In the rows, 128 means zero.
Each path is a new rotation, seen through one point. The rows after it are directions, each followed by how far the rotation turns it, in deg/step (0 if it stays put).
Each turn is a multiple of 5 degrees from 10 to 175, or 0.
Each row of a path follows its step; steps can be skipped.

step 1: [132 131 120 130 127 131 132 127 131 127 132 130 130 129 140 122 121 120
 130 124 135 134 130 123 133 135 128 125 133 134 124 130 133 123 116 139]
step 3: [128 131 133 120 129 138 127 128 124 131 131 123 127 120 130 128 137 131
 136 137 136 124 136 120 127 128 138 124 125 125 124 126 123 129 136 119]
step 4: [133 125 127 135 122 138 132 126 131 128 135 122 131 123 124 121 127 130
 126 124 136 127 130 137 133 125 118 125 131 129 117 130 127 130 117 133]
step 6: [135 138 130 126 132 132 132 117 126 131 132 126 118 132 134 121 129 127
 129 129 128 130 132 114 128 137 133 132 125 134 131 127 125 122 130 121]
step 7: [123 131 119 129 127 136 129 125 132 127 127 130 126 123 129 126 127 126
 129 129 132 120 126 131 118 130 129 116 121 131 115 125 128 137 117 130]
step 8: [131 120 126 132 118 137 118 135 122 128 132 128 135 127 129 132 129 127
 137 120 129 126 127 131 132 131 127 128 130 126 122 127 124 129 146 130]
step 9: [133 135 132 121 123 131 132 123 126 119 136 124 126 122 129 124 127 127
 130 135 131 134 133 120 139 128 128 130 141 130 128 137 122 124 124 131]
step 10: [120 143 130 131 126 130 139 128 127 126 132 128 121 135 123 129 122 127
 127 121 130 120 131 131 124 123 123 133 118 130 120 125 123 130 122 128]
step 14: [126 128 133 129 134 141 129 127 126 131 130 134 122 130 136 129 128 125
 135 131 130 125 130 127 136 137 127 139 126 126 124 137 118 125 134 124]
step 15: [128 130 124 118 122 130 126 117 122 126 128 116 125 118 125 129 122 134
 133 130 133 127 128 128 127 124 125 131 122 129 121 127 127 138 117 127]
[129 129 127 126 124 126 124 127 126 130 130 127 126 126 127 128 129 128
 129 129 125 128 128 126 125 126 127 130 131 128 132 128 127 128 127 124] -> 115
[127 126 124 128 128 130 129 129 128 126 128 130 128 129 132 129 131 126
 128 127 128 129 123 126 125 132 130 125 130 127 128 128 127 129 129 127] -> 65
[129 127 128 130 126 126 128 128 128 125 130 129 130 129 128 125 128 128
 131 128 128 132 129 128 128 126 124 124 127 125 128 132 130 127 130 128] -> 90

step 0: [126 125 128 128 128 133 127 125 129 117 129 123 126 123 127 136 119 126
 122 124 128 130 130 125 127 125 130 140 123 113 128 129 121 132 121 129]
step 1: [132 128 133 129 120 136 124 122 124 127 129 125 123 124 127 130 134 138
 138 132 130 129 134 125 120 138 135 132 124 134 131 126 137 132 125 129]
step 2: [127 131 131 128 129 124 122 127 129 125 123 127 137 121 131 123 119 131
 132 128 121 126 118 131 126 124 127 118 126 138 124 138 132 133 128 132]
step 3: [130 124 126 125 130 121 127 123 131 122 114 127 129 125 126 126 128 124
 129 124 140 133 129 127 126 125 117 132 121 121 125 130 127 117 133 124]
step 5: [126 130 132 134 125 134 120 130 120 126 130 122 133 120 124 130 121 130
 125 132 118 124 126 119 133 132 126 138 127 129 127 133 118 133 127 123]
step 6: [136 128 131 128 127 129 123 137 132 125 126 129 132 122 133 127 140 128
 137 136 129 130 133 122 123 130 133 129 121 131 121 132 136 118 127 127]
step 8: [124 122 127 134 125 133 126 117 129 125 123 128 124 123 131 130 121 131
 132 124 140 139 130 124 135 131 125 130 129 119 133 131 120 127 128 123]
step 9: [128 126 132 129 121 128 121 123 124 136 126 119 128 137 128 129 125 130
 127 128 122 137 128 118 123 133 140 130 130 135 129 131 136 124 130 135]
step 13: [124 120 131 130 118 131 120 132 126 125 138 128 119 122 127 129 122 123
 131 129 132 133 131 121 133 126 136 134 127 124 123 133 120 129 128 126]
step 15: [124 126 126 131 134 129 126 120 127 126 125 132 133 122 139 128 124 128
 120 125 128 122 123 138 127 126 129 115 121 133 130 133 126 124 132 122]
[129 132 126 128 125 127 128 128 129 130 127 124 130 128 130 128 125 128
 127 126 127 125 130 132 129 127 131 127 129 130 128 129 127 128 127 129] -> 140
[127 127 129 125 129 127 127 130 132 128 128 125 125 129 128 127 127 125
 126 129 128 128 129 126 125 126 130 128 125 126 125 130 128 125 129 130] -> 110

step 1: [124 121 132 135 129 117 132 134 138 135 126 126 126 119 128 139 124 136
 121 132 128 131 131 124 126 125 126 126 134 138 128 125 124 122 128 132]
step 2: [122 122 131 138 130 122 128 130 135 134 126 123 129 125 129 130 128 129
 133 130 129 135 126 124 136 120 126 124 123 129 133 134 109 132 131 133]
step 3: [117 127 126 134 135 130 120 134 127 136 118 120 135 132 132 122 127 124
 138 130 129 132 125 130 127 133 129 128 130 134 135 136 120 128 132 124]
step 7: [129 133 129 131 126 129 132 132 136 133 122 127 129 123 133 131 135 123
 134 127 123 129 129 123 132 117 125 129 120 141 132 129 117 117 135 125]
step 8: [127 134 116 139 130 122 122 131 129 134 120 126 134 133 136 132 126 127
 137 131 131 127 124 130 128 123 130 124 126 133 120 132 121 117 128 127]
step 10: [124 116 130 133 126 133 129 124 127 135 121 136 128 133 132 131 114 133
 123 135 127 127 123 129 130 138 132 134 130 132 136 125 130 121 124 129]
step 11: [130 122 138 129 125 125 129 118 134 133 124 138 120 126 134 136 123 127
 123 137 121 133 128 120 131 131 127 130 123 131 131 132 125 128 136 121]
step 12: [121 131 129 127 127 117 133 129 136 134 129 124 126 126 136 135 126 128
 132 134 123 136 136 130 125 129 129 131 129 137 127 128 121 123 140 118]
step 14: [119 119 131 130 132 129 124 136 129 132 121 116 129 137 127 129 125 121
 135 128 119 120 122 129 132 131 129 124 128 131 129 123 124 122 119 127]
step 15: [133 114 133 132 125 123 117 130 122 133 120 126 126 131 133 133 122 125
 128 133 131 119 124 120 126 138 128 128 124 136 127 128 127 128 123 132]
[126 129 123 125 130 128 126 128 130 130 128 128 129 131 127 127 128 129
 126 125 125 129 129 129 128 128 130 128 131 127 124 127 130 127 126 128] -> 80
[126 128 132 127 130 130 130 128 129 129 128 127 131 127 125 127 130 126
 129 127 124 129 128 131 126 128 127 128 126 129 130 126 129 125 129 127] -> 160
[129 130 126 129 127 129 130 124 129 126 131 129 127 131 131 131 126 127
 129 130 125 128 127 130 130 129 129 129 126 128 128 126 130 125 128 127] -> 25
[126 130 130 126 128 129 123 129 127 128 127 131 127 130 128 126 126 128
 129 127 125 127 128 127 132 126 126 129 128 131 131 129 130 128 129 129] -> 95

step 0: [123 132 130 130 119 135 121 125 140 136 128 118 115 132 125 126 121 129
 132 134 131 131 133 124 135 128 126 132 131 120 121 130 130 141 130 126]
step 1: [131 122 133 138 122 129 132 132 137 132 126 128 132 127 123 118 119 128
 134 130 134 118 136 121 128 137 122 129 134 123 132 139 136 131 123 132]
step 2: [123 127 136 139 116 126 137 127 120 127 130 125 122 121 127 119 133 131
 126 129 128 130 130 125 115 130 115 123 130 125 126 129 131 134 129 139]
step 4: [118 132 126 120 126 133 134 126 132 131 123 123 124 135 137 122 130 133
 125 125 122 121 134 121 124 127 127 143 123 115 134 123 130 130 125 131]
step 5: [117 128 130 127 119 128 131 132 139 134 124 128 122 137 133 132 125 122
 131 126 131 122 131 134 124 126 135 124 125 119 133 133 136 124 135 144]
step 6: [129 126 123 140 120 131 140 129 132 125 141 117 134 137 128 130 128 122
 141 125 132 127 128 129 124 124 126 125 127 121 129 121 132 130 132 132]
step 9: [123 124 135 121 126 126 120 118 125 129 129 121 129 138 124 119 135 130
 129 117 140 125 125 124 135 128 130 130 130 122 136 127 136 119 129 135]
step 12: [136 129 135 125 124 135 134 130 130 135 123 118 132 132 138 131 123 138
 132 129 136 137 133 128 139 137 130 133 127 127 120 126 138 132 130 123]
step 14: [129 122 144 128 123 128 127 131 131 131 141 126 119 131 127 119 132 133
 125 135 130 134 119 135 127 124 121 124 137 122 124 125 136 129 131 129]
step 15: [128 113 135 133 132 136 126 126 133 124 129 138 127 136 137 115 129 134
 138 133 126 131 127 123 125 131 123 130 131 125 137 123 132 131 122 120]
[127 129 126 127 127 126 132 127 125 129 125 126 128 126 131 127 127 130
 127 127 128 131 128 128 130 131 128 126 124 130 128 126 126 130 127 126] -> 80
[124 128 130 126 128 128 127 125 126 128 128 124 126 129 125 126 130 130
 128 128 128 127 129 131 127 127 127 131 127 132 126 127 126 129 129 131] -> 155
[124 125 128 129 129 126 126 126 130 128 126 133 129 130 126 126 129 126
 128 127 130 127 129 130 129 132 130 127 126 130 129 129 128 128 129 128] -> 175
[125 131 127 128 127 127 131 129 129 127 127 131 128 127 128 128 128 132
 126 129 124 128 126 128 126 130 129 128 130 129 126 131 128 125 126 132] -> 125
[130 128 126 130 129 128 127 126 132 127 127 129 125 129 127 128 129 131
 126 129 125 130 129 131 129 127 128 131 128 128 130 127 128 132 126 126] -> 95
[130 131 126 127 127 129 127 129 129 129 131 129 127 130 131 130 128 130
 129 128 127 124 128 128 128 130 128 128 123 131 127 127 130 129 130 130] -> 55

step 0: [128 128 121 130 129 123 132 138 120 126 134 128 130 136 119 130 135 133
 138 131 130 124 125 135 129 128 115 128 123 130 115 125 133 128 127 133]
step 1: [127 128 127 130 121 128 123 116 136 126 133 119 133 127 128 125 124 136
 118 140 135 127 127 132 125 141 131 123 125 131 125 128 122 127 122 123]
step 3: [133 139 122 127 132 130 121 127 124 125 146 120 126 125 120 129 122 132
 132 125 127 127 122 128 130 124 121 125 124 132 135 127 132 136 122 127]
step 4: [133 120 131 130 126 121 117 126 125 129 122 127 134 125 122 130 128 138
 127 132 136 136 125 136 136 130 128 130 128 124 124 140 128 123 136 125]
step 5: [129 128 120 119 122 119 130 136 138 128 132 121 134 128 127 121 131 121
 121 122 123 119 124 136 125 131 125 133 125 125 123 124 133 126 122 124]
step 7: [125 125 131 133 130 117 120 127 123 127 124 127 126 123 119 123 129 123
 130 119 124 126 130 132 129 119 129 124 132 125 138 129 137 124 135 114]
step 11: [125 136 128 131 138 126 134 130 123 124 136 139 122 138 129 130 124 123
 135 129 132 136 123 133 133 121 121 123 128 127 137 134 132 125 129 132]
step 13: [124 128 129 117 130 126 134 132 133 134 120 140 120 132 130 122 133 122
 124 139 133 122 121 136 129 134 130 130 128 129 123 121 126 127 122 132]
step 14: [124 135 118 132 129 124 129 118 124 114 135 131 128 137 134 127 133 130
 131 128 126 131 131 121 126 129 125 127 125 129 137 119 119 136 127 127]
step 15: [126 128 138 128 139 132 120 125 127 122 119 135 125 124 118 135 130 132
 133 133 134 129 127 132 129 126 130 122 133 135 124 129 134 130 125 116]
[128 128 125 126 126 131 128 125 131 130 128 128 129 131 131 124 130 130
 127 129 129 126 128 130 127 129 127 129 130 123 125 127 128 128 129 128] -> 90
[125 130 127 126 130 127 133 130 129 129 126 125 126 126 124 129 131 129
 126 128 129 129 127 128 127 128 128 130 131 126 128 126 131 130 129 129] -> 135

step 0: [128 132 127 123 133 126 127 122 125 132 127 112 129 121 124 118 125 129
 122 128 133 129 125 123 127 133 126 132 126 120 133 133 131 135 128 133]
step 2: [123 123 124 128 125 124 129 134 132 134 128 122 128 128 127 133 137 132
 129 126 130 129 135 131 125 115 120 137 132 124 137 121 128 125 133 124]
step 3: [130 131 122 127 117 119 125 131 127 131 124 125 136 121 126 129 134 126
 124 124 127 131 124 124 129 125 126 122 131 124 116 125 133 138 127 126]
step 5: [136 126 132 136 123 130 131 130 130 122 139 136 135 127 136 130 128 122
 125 128 124 128 135 131 123 124 123 130 131 135 130 121 122 127 127 120]
step 6: [121 128 127 130 118 122 124 135 136 126 130 130 128 127 126 136 117 129
 130 125 122 134 130 127 131 130 132 119 132 131 126 134 123 125 122 129]
step 7: [136 126 135 129 138 128 126 128 131 120 126 134 118 127 123 128 125 130
 118 127 123 133 123 126 126 138 132 124 129 130 121 132 129 127 130 126]
step 8: [124 131 130 132 135 138 126 125 127 122 130 138 132 132 135 117 122 125
 133 123 127 129 124 130 126 133 127 126 124 124 137 132 125 121 126 130]
step 9: [121 124 133 123 129 123 123 129 124 132 136 119 126 133 125 123 121 131
 130 134 123 118 126 128 121 130 133 125 125 131 135 132 126 121 124 122]
step 10: [119 126 131 128 135 130 131 133 125 137 118 127 123 134 124 131 129 128
 126 139 123 129 122 126 133 131 123 130 123 121 125 136 133 132 127 126]
step 11: [131 132 121 123 137 133 134 123 126 132 131 122 129 136 127 122 139 134
 132 119 131 129 117 126 126 125 128 130 126 124 131 127 130 130 129 132]
[129 126 132 131 128 129 129 129 130 128 126 125 128 127 131 125 128 126
 128 127 127 128 129 130 128 129 129 128 127 128 127 128 131 132 127 124] -> 155
[127 125 127 124 130 128 128 127 126 132 127 126 130 130 129 128 129 126
 126 127 129 129 128 131 127 129 129 128 124 126 129 131 128 127 130 128] -> 35
[130 130 126 130 131 126 127 128 127 130 130 129 128 127 123 125 129 126
 125 130 127 128 130 128 126 128 129 130 127 130 126 127 126 128 128 125] -> 160
[128 130 129 128 126 122 126 129 126 128 126 125 130 128 127 131 124 127
 127 129 126 127 127 126 129 130 128 129 128 127 128 130 128 130 130 128] -> 110
